One turn sends every row of this set to another row. A few are shown first. Where does it send the rows asked after them?
k319: [-22  10  -3  31 -12  -2 -19  13  21 -31 -19 -16 -10  19  -5  29]
k125: [ 13   5  -6  24   5  -6 -25  12  32 -10  10   8  14  17  21   7]
k874: [ 23  -8   8  15  -6 -18 -31   1   0 -17  -9 -13 -38  10 -27 -12]
k625: [-21   9  -1  23  -3 -10  -8   5   9 -31 -13  -9  12  10   6  21]
k48: [ 33  18  35  -8  -4   2 -40   9  -7   3 -14  -3  -7  29 -27  -5]
k990: [ 10   5  -9  27   0   0 -37  21  44 -11   7   2  -4  26  11  15]
k240: [ 35  -5  27  20  -3 -17 -22  -9   5  -9 -14 -14 -24   3 -26 -10]
k335: [  5  -3 -13  17  -7  34 -40 -14  -9  14  -1 -21 -14 -16  14   6]
k414: [ 13  19 -21  -8   1  14 -25   4  -4  29 -13  12 -22  26 -27  15]
k505: [-26  11  -2  25 -12  -2 -16  18   5 -25 -14 -13 -18   1 -15  32]
k611: [ 14  16  22  -4  -2  13 -36  18  18  22  -1  -5  27  18 -33  25]
k419: [ 11  -6 -17   8  -6  31 -38 -18  -8  10   6 -29 -10 -23  -4  13]
k8: [ 11  -1  -5  23 -10  41 -41 -12  -1  17  -8 -23 -20 -13   6  12]
k831: [ -1  11  -2  -9  -4  12 -51  34  18  11   6  -9   3  25 -34  22]
k264: [ 20  16  19 -18   4  -7 -33  12 -22  -4  -4   0   1  22 -17 -13]
k924: [ 17  -4  -8  13 -13  39 -42 -15   0  13  -2 -32 -17 -18 -11  19]
k73: [ 23   9   6  32   2   1 -28  10  47  -5   0   6   8  21  13  14]
k651: [ -1  10  -2 -18   7   4 -35  23   2  11  14   0  28  14 -19  13]
k478: [-21  12  10  22  -6  -5   1   7  -4 -23 -14  -9  10  -9  -3  27]
k935: [ 25  22  -6  -4   3  16 -19  -4  -2  36 -20  12 -11  23 -28  17]
k417: [ 23 -10  12  10   2 -27 -21  -7  -8 -17  -4 -12 -20   3 -16 -16]
k822: [ 17  19 -16 -10  10  10 -15  -4 -11  30 -12  17  -7  18 -20  11]
k568: [ 18  14  15 -14  -5   2 -49  20 -11  -7  -9  -6 -23  31 -29  -8]
k889: [ 20  -2  -1  11  -7  35 -34 -23  -5  14   2 -30  -2 -23  -6  15]
k887: [ -7  15  19  36 -10   1  -9   0  23 -23 -28 -13   9  14  -7  31]
k753: [-10  16  24  33 -14   6  -6   9  15 -17 -24 -15  -1  -2 -18  38]
k451: [ 13  -1  -1  21  -4  38 -37 -20  -5  20  -5 -23  -6 -18  12   9]

k625 moves to k319
k611 moves to k651
k73 moves to k125
Now these:
k417 moves to k874
k48 moves to k264
k924 moves to k889
k451 moves to k335
k753 moves to k478
k414 moves to k935

One turn sends every row of this set to another row. A few are shown first. Where does it send the rows asked after them?
k132: [ 19 -12  -2  14  79  28  -3   1  21  -3   6 -24  17 -19 -18]
k72: [ 36 -26   0  11  22  12   1  14  10  23  12 -17  20 -23  -5]
k733: [ 46 -13  18   8  67   9  -5   1  19  -4  30 -34  32 -17   3]
k620: [  9  10  -4  76  32   0 -14  -9  35  -2  16 -12  25 -30  21]
k513: [ -5  -8 -26  16  50  -7  -4  -5  23   6  60   4  30  -3  -4]
k374: [ 26 -16   2   4  51  20  16  14  40  -7  31 -38  13  -8   1]
k799: [ -1 -20   1  26  48  43 -17   9  14  12  23 -16   6 -32  -4]
k627: [ 36  -6  10  18  69  20   3  12  44 -12  29 -28  32   3   3]
k669: [ 17  16 -19  38  44  -6  -6  -5   8 -24  37  13  23   5  27]
k813: [ 10  16   6  19  21  16   0   6   7  11  -3  -8  -3 -12 -12]
k981: [ 12 -19   2   9  73   5   7  18  38 -10  35 -35  28 -11  -9]
k980: [  1  -6 -14  24  31  24 -15  20  28 -13   3  -1  -5  -9  19]
k519: [ 29  -4  -3  15  15  -2  -7   9  29  13   6  -2  -8 -12 -11]
k873: [  2  14 -12  56  21 -23  -7  -4  19 -16  45 -13  15 -21  20]
k466: [ 37 -18 -13  33  40   3  -1 -19  -1   1  50   5  40  -5   9]
k277: [  2  11   1  64  36  -7 -28 -20  21  10  22   2  37 -24  12]
k928: [  2  14 -17  65  30 -11 -11  -3  33 -16  17 -18  18 -29  27]
k56: [ 35   8  14  13  77  15  -4  -2  31  -1  17 -27  32  -3 -16]
k771: [  1 -26 -15   9  37  23 -13  19  28  -1  34 -22  -3 -27   8]
k613: [  8   8 -11  35  31 -16   7 -16  40   5  46   8  22  10  -8]
k272: [ 26   3  -1  20  85  17   0  10  25 -26  18 -26  23  -5  -8]
k486: [ 36   8   3   5  67   2   8   9  33 -18  31 -35  18  -2 -10]
k157: [ 30   9   2  54  44  10 -10 -13  14  -2  36  20  34   5  20]
k843: [ -7   1  -6  35  54  14   4  -9   6  14  60   3  34  -6 -14]
k536: [  2   5  -5  62  34 -15 -15  -9   8   5   8 -16  30 -45  14]
k25: [ 15  22  -6  55  23 -30  -5   6  37  15  21 -12  25 -28   6]
k573: [ 33  -2   8   2  73   6  -3   3   6 -17  24 -38  27 -18   3]
k490: [ 17  -9 -12   5  33  10   2  16 -12   4   1 -22  13 -26  -7]
k159: [ -8  24  -8  42  47  -4   4 -21  16   1  30  10  23   5 -19]
k197: [ 13   1 -19  19  45   5   0 -18 -15 -10  38  -3  43  -3  17]
k796: [ 38  -9  14   5  62  27  -5  12  31  15  16 -23  29 -12   2]
k637: [  4  33  -6  59  33 -23  -6   4  20  11  11 -12  24 -31   0]
k57: [ 10  -1  -6  56  16 -23  -4   0  23   3  25 -24  26 -39  25]
k234: [ 17 -13   4  47  30  37 -10  16  26   0  12   3  -5 -14   6]
k489: [ 10 -14  11  19  82  18   5  12  27  -4  27 -32  32 -14 -17]
k13: [  5   6   1  57  15 -21  -3   0  33  13  34  -5  42 -12  16]
k540: [ -4  16 -16  63  40 -26  -9  -2   5  -7  19   1  25 -24  -4]
k165: [ 32   0  -8   4  68  13   6  22  10 -17  22 -29   4 -20  -5]
k172: [ -4   3   3  61  29 -14 -14   2  31  23  25 -15  32 -41  14]
k434: [-10   9 -13  57  34 -26  -8   9  18   1  27 -19  16 -44  10]

k132 moves to k540
k613 moves to k72
Now these:
k733 moves to k620
k980 moves to k513
k172 moves to k56

